Named turns come first, each shown by rows before and after it. Which turns, in which order, take the first row of each pair that follows to the second? Write the first one first, as in the answered first pair.
turn Y:
[  0 -14  22  14 -11   6 -10   4  -1  20] -> [  7 -31   6  -6  -1  -4 -13   6   2  12]
[-5 -2 -4 -1  7  3  3 -5  4 -3] -> [-5  0 -6  0  9  2  1 -6  3 -3]
[  6   5  -6   8  20  -9 -21  10 -14  12] -> [  4  11  -1  16  14  -4 -21   9 -11  14]
[ 15  -2  -4 -10  -5   5   6 -15  11  -5] -> [  9   7  -5  -7  -5   2   4 -16  11  -1]
turn U:
[ 7  7  1 -4 -1 -1 -7  8  0  6] -> [10  2 -2 -4 -1  1  9  4  2 -4]
[-19 -31   2  40 -21  32  39  -7  -4 -39] -> [-18   5  36  46 -13   7 -34  14 -41  27]
[ -8  43 -12   1   2   5   8 -16   2   5] -> [-19  -9  -3  13   3  18  26  -9   1 -24]
[  6   0  -3 -20  -2   0  -7   9  13  -2] -> [  3 -13   2 -14   0   2  -4   9  13 -10]
turn E:
[ -4   3   9  10  -1   9  19  -3   3 -10] -> [ 7 22 11  2 -6  1  8 -2  5  9]
[-21  21  20  15   0  -2  -2   0 -17  20] -> [-21   5  21  17   5  -4  -4   3 -21  17]
[ -2  -8  15  -5  14 -12 -14   3   0  13] -> [-16 -21  10   2  13   0   8  -3   2 -16]
turn M:
[ 27   3  -1 -18  -2 -12 -12   1  12  15] -> [ 28 -10   9 -13  -8  -9 -11   3  14  14]
[ 16   1 -11   3 -16   7  26  13  19   1] -> [ 13  27 -19  -6  -2  -5   6  12  11   9]
[ 16  46  -2  -9 -30   8  -1 -10  14  23] -> [ 18  35  23   4 -29   6 -13   3   3  38]
Pairs:
(2 to 3 turns a pair)
[ -1 -37 -16 -11  15 -11  20  -4  14 -14] -> [ 21  10 -12 -27  -5 -17   2  -8  20  25]
E, E
[-11 -12 -14 -12  19  -4   5   2   3 -10] -> [ -2  14 -15 -18   8  -5  -3  -1   9   7]
E, E
[  6  15   6   8 -29  19  11 -14  15  -2] -> [ -6  39  -8  -1  -5   0 -10 -15  -3   5]
U, M, M
[ 13 -11   8   1 -12   7  28 -18  26 -29] -> [  7  17  34  15 -24  12  11 -20  17   0]
U, E, E
[-20  15  -4  -2 -10  28  28   3   8 -15] -> [-17  39   8  -2  -8  15  -5  12  -8  18]
U, U
[ 13 -49  15  -7   2 -13  -7  13  -7  -1] -> [ 35  -8  12 -18 -18 -18 -21  10   2  33]
E, E, E
[ -8  31  15  13 -18   9  -7   3  -7  18] -> [-23 -14  16  22   5   5   3  13 -22  -7]
E, E
[ 17  -1  14 -17   7 -26 -46  18 -11  33] -> [ -4  26  -2 -13  20 -26 -46  10 -21  26]
E, U
[ -2   3  -7 -24  13 -11 -12   2   2 -24] -> [ -6  -4   3  -9  -8  11  14  -3  11 -33]
M, M, E
[-12  -4 -12 -19  36 -27 -33   8 -24   9] -> [-24  30 -38 -15  29 -13  -4 -12 -10 -10]
E, U, U
[ -6  22 -16  -3  -1   6  13 -13   8  -1] -> [  8 -19   7   2 -12   9  12   1  12  -1]
E, M, M
